[[  3  47  69]
 [  2  12  20]
 [  4  42  61]
 [ -4  29  38]
 [  3  37  56]
 [ -3 -34 -51]
 [ -4  23  29]]
=>
[[  3   2   4  -4   3  -3  -4]
 [ 47  12  42  29  37 -34  23]
 [ 69  20  61  38  56 -51  29]]

[[-26 -11  13  -1 -36  19 -41  42  -1  19  27 -14  14 -51]
 [-31 -12  21   1 -30  26 -34  33   3   2  32  -3  17 -60]
 [ 38  13 -35  -3  15 -35  17 -17  -8  28 -40 -16 -19  76]
 [  4   8  20   9  50  13  58 -47  16 -59   4  49   4  10]]
=>
[[-26 -31  38   4]
 [-11 -12  13   8]
 [ 13  21 -35  20]
 [ -1   1  -3   9]
 [-36 -30  15  50]
 [ 19  26 -35  13]
 [-41 -34  17  58]
 [ 42  33 -17 -47]
 [ -1   3  -8  16]
 [ 19   2  28 -59]
 [ 27  32 -40   4]
 [-14  -3 -16  49]
 [ 14  17 -19   4]
 [-51 -60  76  10]]

[[ 49  22]
 [ 54 -30]
 [ 51  12]
 [  7  38]]
=>
[[ 49  54  51   7]
 [ 22 -30  12  38]]

[[ 33  34  30 -51  33]
 [-17  48 -23 -34 -19]
 [ 52  20  51 -51  52]
 [-52 -13 -51  50 -53]
 [-26  50 -31 -26 -29]
 [-21 -47 -17  55 -20]
 [-66  22 -66  37 -67]
 [-64  36 -65  27 -65]
 [ 37 -50  41  17  39]
 [ 20  48  14 -56  19]]
=>
[[ 33 -17  52 -52 -26 -21 -66 -64  37  20]
 [ 34  48  20 -13  50 -47  22  36 -50  48]
 [ 30 -23  51 -51 -31 -17 -66 -65  41  14]
 [-51 -34 -51  50 -26  55  37  27  17 -56]
 [ 33 -19  52 -53 -29 -20 -67 -65  39  19]]

[[ 63  62  68 -32  67 -67 -41  12 -60 -56  51  66]
 [ 52 -13  43  42  41 -30  41 -49   3  20 -32  52]]
=>
[[ 63  52]
 [ 62 -13]
 [ 68  43]
 [-32  42]
 [ 67  41]
 [-67 -30]
 [-41  41]
 [ 12 -49]
 [-60   3]
 [-56  20]
 [ 51 -32]
 [ 66  52]]

[[ 15  -3  25 -14 -40 -44 -61 -33  10  41   2  21  -7 -17  40  17]
 [ 20  -2  -6 -50  16  57 -14  -8 -40  63   9  23 -17 -35  21   7]
 [  0   4   5 -19  20  24  22  34 -12  37  48 -12 -12 -76  53 -24]]
=>
[[ 15  20   0]
 [ -3  -2   4]
 [ 25  -6   5]
 [-14 -50 -19]
 [-40  16  20]
 [-44  57  24]
 [-61 -14  22]
 [-33  -8  34]
 [ 10 -40 -12]
 [ 41  63  37]
 [  2   9  48]
 [ 21  23 -12]
 [ -7 -17 -12]
 [-17 -35 -76]
 [ 40  21  53]
 [ 17   7 -24]]

[[ 35 -51  58  17   0  25 -48]
 [-50 -46  34 -49 -50  48  41]
 [-50 -46  33 -49 -50  48  41]]
=>
[[ 35 -50 -50]
 [-51 -46 -46]
 [ 58  34  33]
 [ 17 -49 -49]
 [  0 -50 -50]
 [ 25  48  48]
 [-48  41  41]]

[[-16 -52 -60 -50  44 -54  68  25   5  24 -59]
 [ -6 -36 -54 -34  30 -53  56  14  -4  26 -43]
 [-27  32  56  30 -16  55 -59  16  33 -46  50]
 [ 55  49 -48  49 -52 -51  41 -52 -53  52  39]]
=>
[[-16  -6 -27  55]
 [-52 -36  32  49]
 [-60 -54  56 -48]
 [-50 -34  30  49]
 [ 44  30 -16 -52]
 [-54 -53  55 -51]
 [ 68  56 -59  41]
 [ 25  14  16 -52]
 [  5  -4  33 -53]
 [ 24  26 -46  52]
 [-59 -43  50  39]]

[[  7   9  61 -18  19]
 [-24   9 -26  51 -11]
 [-17   2 -40  39 -14]
 [-22   6 -33  49 -12]
 [  7   9  62 -19  19]
 [  6   9  60 -17  18]
 [ 13 -17 -42 -25 -11]
 [-23   8 -30  51 -12]
 [-20   4 -38  45 -14]]
=>
[[  7 -24 -17 -22   7   6  13 -23 -20]
 [  9   9   2   6   9   9 -17   8   4]
 [ 61 -26 -40 -33  62  60 -42 -30 -38]
 [-18  51  39  49 -19 -17 -25  51  45]
 [ 19 -11 -14 -12  19  18 -11 -12 -14]]
